grid =
[ -72.0  199.6   49.3   62.0  105.9  101.3    5.9   75.8 -163.5   79.0
  -97.6  -44.4]
The entry just left of the largest entry -> -72.0
The entry just right of 49.3 is 62.0
The entry just right of the largest entry: 49.3
The entry just right of 75.8 is -163.5

[[15 47 26 49 22 51 39 34 58 41 51 52 47 47 31]
 [35 65 26 50 32 59 33 26 60 31 62 55 45 52 36]
 [77 42 51 46 64 58 41 71 31 43 42 51 51 35 60]
 [76 33 62 32 41 38 38 28 41 51 70 37 46 51 42]
 [27 43 50 32 23 35 70 24 57 41 55 52 47 51 38]
 [47 47 43 56 71 41 46 43 78 37 49 45 38 71 63]
 [52 47 51 52 64 66 56 57 52 33 64 73 70 47 41]
 [49  8 60 41 45 56 32 50 44 53 54 48 54 23 51]
 [38 39 54 40 43 33 73 51 44 52 60 55 66 65 24]]
The largest entry in the first column is 77
The first entry, reading row by row: 15
The entry directly below the smallest entry: 39
Give the largest entry in the first row.
58
Give the entry just left of the smallest entry.
49
Give the bottom entry of the column that holds the largest entry.
44
Give the fifth entry, reading row by row.
22
Give the last entry, reading row by row.
24
Give the entry directly below 34.
26
Give the entry just left of the centre entry.
70
Give the 2nd entry on the main diagonal.
65
Give the largest entry in the last row.
73
Give the entry directly above the smallest entry.
47
Give the bottom-left entry.
38
Give the third largest entry.
76
The 4th entry in reading order: 49
Give the largest entry in the last column.
63
Give the entry directly below the centre entry.
43
The entry directly above the centre entry: 28
Give the second entry from the end, reading row by row.
65
The top-right entry is 31
Give the last entry of the smallest entry's row.
51

W =
[[-10.1  -9.8  39.0 -19.3  -7.5   1.0   7.4   3.8  -0.2  -5.6  -8.7   6.7
   -0.2  35.1]
 [-37.1   6.4  10.6  -9.9  -9.8 -15.8  -4.4   2.4   4.0  -6.2   3.5   6.2
   -9.2 -25.4]
 [  8.0   3.2   8.1  13.2   5.9 -44.7   1.9  -9.1  -6.2  22.9  -0.8 -16.3
  -11.8   6.4]
 [ 21.9  -6.7  -5.3  14.5 -10.3  29.9   6.2  11.5  10.0  -3.6   3.4  -3.3
   14.8 -18.0]
 [ 20.5   0.3   8.4  -0.3  -2.7 -24.2  10.1   6.1  -2.7 -23.2  10.5 -12.9
    1.4   2.4]
 [ 19.6   8.1  -0.5  -0.6  -6.4  19.0   6.3  -6.7  -8.1  -5.8  -5.6  17.5
   34.4   5.3]
 [-24.6  13.8 -33.4  -0.2   4.1 -26.4   0.6  15.0 -11.5  -9.3   7.2  10.2
    3.8   6.4]
 [ 17.0  -9.2  -5.6 -16.1  -7.4  12.5   8.4 -10.2   9.8  15.8  14.5 -16.7
  -17.5  10.2]
 [ 46.9   9.8  -1.4  -8.1  12.7  12.8 -10.3  -1.3 -13.0 -20.4   0.5   3.2
   12.2 -14.9]
 [ 22.5   8.3   7.1  -6.1  11.0 -22.9   1.6  11.1   3.9   3.3  -6.1   6.1
    8.7  -3.1]
 [  5.6 -12.9   6.7   4.1   3.3 -11.3  -6.3   0.2   0.9   0.5   4.8  34.9
   11.7   4.4]
 [ 28.7 -12.4 -14.6  20.2  -2.2   7.5  -5.1 -12.8   3.6  -3.5  -1.0  12.8
  -14.3   4.7]
 [-40.9  -9.9  11.0  -3.6  10.5 -19.6   8.6 -10.0  -4.0   0.8   9.7   6.6
   -8.4   6.7]
 [ 34.8 -19.7   1.3  -9.3 -18.9   6.0 -11.4   3.6  -0.8 -14.3 -10.4  -7.9
  -11.5  18.2]]
Find the entry just right of -24.6.
13.8
The entry just right of the smallest entry -> 1.9
Find the entry just right of 6.3.
-6.7
Find the smallest entry.
-44.7
Find the entry just right of 0.9.
0.5
The fifth entry in reading order: -7.5
The entry just left of 20.2: -14.6
The largest entry: 46.9
The first entry in reading order -> -10.1
Find the third entry in reading order.
39.0
Find the entry just left of the smallest entry.
5.9
The entry just left of 12.5 is -7.4
Find the entry just right of the largest entry.
9.8
Find the entry just right of 17.5.
34.4
